A single turn carries every row of the set below to another of its rows. Some are shown first; where does it send the rows asked next?
Z_720: [-0.89  0.16  2.25 -0.01  0.32  1.69 -0.12  0.06 -0.01 -0.21 -1.49 -0.36
 -0.25 -0.01 -0.07 -0.95 -1.21 -0.59  0.37  1.53 -0.99  2.14  1.85  0.21
 -0.31 -2.61 -0.25  0.20 -0.68  0.33]
Z_390: [-0.30 -0.62  1.29 -0.67 -0.67  0.07  0.37 -0.12  0.28 -0.74 -0.20  0.31
  2.16 -1.92 -1.22 -0.35  0.87  0.14 -0.33  1.94 -1.19 -0.71  0.91 -0.11
  0.99 -0.45 -1.15  2.44 -0.78 -1.12]
Z_482: [ 2.59  1.06  1.03 -0.63  0.01 -1.81  1.92  0.10 -0.65 -0.85 -0.64 -0.07
 -0.30  0.08 -1.38  0.89  1.26 -1.62  0.40  0.31 -0.19 -1.73  1.22 -1.58
  1.04 -1.36  0.25  0.48  1.00 -0.39]
Z_577: [ 0.51  1.82  0.19 -0.58 -0.50 -0.22  1.54 -1.15  0.92 -1.42 -0.07 -0.71
  0.24  2.50  0.62  0.71  0.10 -1.44  0.80  0.16 -0.25 -0.06 -0.38 -0.33
  2.50 -1.27  1.11 -0.24 -0.14  0.07]
Z_583: [-0.15 -0.73 -0.41 -0.96  0.03 -0.16 -1.49  0.75  0.16  0.67 -0.56 -0.98
 -2.38 -1.06 -0.65 -2.26 -0.03 -0.64  1.16  0.62 -0.06  0.26  1.10 -1.48
  0.28 -2.11  0.66 -0.24  0.60 -0.33]
Z_68: [ 0.92  0.10  0.15 -0.42  0.90  0.13 -0.54 -0.57  0.48 -0.16 -0.70  0.94
 -0.33 -0.42  2.35 -0.04 -0.57  0.88 -0.58 -0.39 -0.51  2.66  0.05 -0.27
 -2.91  1.11  1.21  1.47  0.23  0.48]
Z_741: [-1.50  1.73 -0.56 -0.78 -1.02 -1.06 -0.31  0.44 -0.31  0.64 -0.39  2.17
 -1.53  0.80  1.32  0.48  0.30 -1.71 -0.02  1.21 -0.56  1.50  0.54 -0.23
  1.72 -0.02  0.06  1.62 -0.90 -1.13]
Z_539: [-1.85  0.04  0.21 -0.25  0.39  0.00  1.10 -0.94 -1.57 -3.86 -1.35  0.47
  1.05  0.47 -0.21  0.07  0.24 -0.29  0.92 -0.90  0.75 -0.46 -0.61 -0.10
 -0.07  0.85  1.05  0.18 -0.25 -0.03]
Z_801: [ 0.85 -0.52  1.40  0.09  0.75  0.30  0.53 -2.34 -1.39 -2.21 -1.45  0.69
  0.50 -1.36  0.77 -0.13  0.62 -1.43  0.75 -0.37 -0.84 -0.60  1.02 -1.69
 -2.20 -1.02  1.32  0.33 -1.01 -0.29]
Z_204: [-0.39 -2.15 -1.33  0.74  0.35 -0.91  1.31  1.50 -0.32 -0.05 -0.90  1.30
  0.84 -1.68  0.11  0.50  1.19  0.19 -0.36  0.75 -0.72  1.34 -0.85 -1.10
 -0.41 -0.77  0.53  2.82  0.15 -0.70]
Z_237: [-0.09  0.03 -0.01  0.20  0.58  0.14  1.43  0.54  0.69  2.19  0.29 -0.83
  1.31 -2.06 -0.89  0.20 -0.48 -0.34  1.48  0.83  0.01  1.46  1.10 -0.25
 -1.18 -1.00 -0.31  2.71  0.72 -0.24]
Z_113: [-1.84  0.41  0.79 -0.64  0.13  0.47  0.20  0.66  0.32 -0.55 -1.10  1.06
  1.11  0.67  0.88  1.38  1.44 -0.42 -1.80 -0.60  1.56  1.95 -0.39 -0.38
 -1.64  0.21  0.17  2.19 -0.37 -0.93]
Z_713: [ 2.64 -0.35  1.31 -0.53 -0.38 -0.34 -2.36 -0.69 -0.47 -0.59 -0.14 -0.70
  0.92 -0.14 -0.19  0.27  0.41 -0.19  0.08 -0.17  0.57  0.98  0.29 -0.95
  0.41  0.00  0.47 -3.05  0.67 -0.35]
Z_309: [ 1.68  2.01 -0.18 -0.12  0.08 -1.74 -0.50  1.90 -0.01  0.53  0.60  1.24
 -2.25  0.32 -0.17  0.21  0.04  0.03  0.38  0.85 -0.11  0.64  0.08  0.55
  0.19  1.12  0.90  1.93  1.83 -0.46]
Z_58: [ 1.02 -0.32 -0.24  1.06  0.98  0.65  1.50 -1.39 -1.24 -0.63  1.65  0.49
  1.15 -0.89 -0.49  1.55  0.74 -0.48  0.21 -1.05  1.22  0.05 -1.22  0.35
 -0.71  1.46  1.40 -0.47  0.31 -1.48]
Z_701: [-0.88  0.63  0.42  0.02  0.12 -0.68 -1.24 -1.10 -0.60  0.64 -0.24 -1.06
 -2.00  1.27 -0.39  0.43 -1.68  0.90  0.40 -0.65  0.45  1.15  0.32  0.25
 -0.71  0.35 -0.12 -2.17 -0.15  0.22]
Z_871: [ 1.22 -0.40  0.68 -0.05 -0.68  1.24 -0.42  1.38  1.59  0.47 -0.32  1.43
 -1.35  0.48 -0.27 -1.14  0.34 -3.24  1.20  0.49 -0.35  1.81  0.11 -1.13
  0.21 -0.93 -0.41  0.90 -0.34  0.03]
Z_673: [ 0.08 -0.84  0.92  1.37  0.36 -1.72 -0.24 -0.73 -0.86 -0.91  1.14  0.56
  2.06 -1.62 -0.08  1.64  0.51  0.79  1.24  1.62 -0.99  0.56  0.77  0.83
 -1.53  1.21  0.08 -0.40  0.85 -1.45]
Z_762: [ 1.16  0.51 -0.93 -0.20 -0.04 -0.52  0.96  0.13 -0.44 -1.98 -0.21  0.31
 -1.57  0.40  1.31  0.55  0.16 -0.90  0.93  0.34 -0.33  1.02  0.48 -0.42
  0.13 -0.73 -0.27 -3.75  0.95 -0.22]
Z_303: [ 0.50  1.35 -0.55  0.33 -0.93 -1.50 -1.34 -0.32 -0.54 -0.09  0.52 -1.11
  1.19 -0.77 -0.96  1.96  0.74  1.69 -0.26  0.05  0.69 -1.18 -1.48  0.29
  0.23  0.43 -0.33  0.21 -0.01 -1.39]

Z_801 -> Z_68
Z_701 -> Z_303
Z_204 -> Z_871
And these:
Z_583 -> Z_713
Z_113 -> Z_741

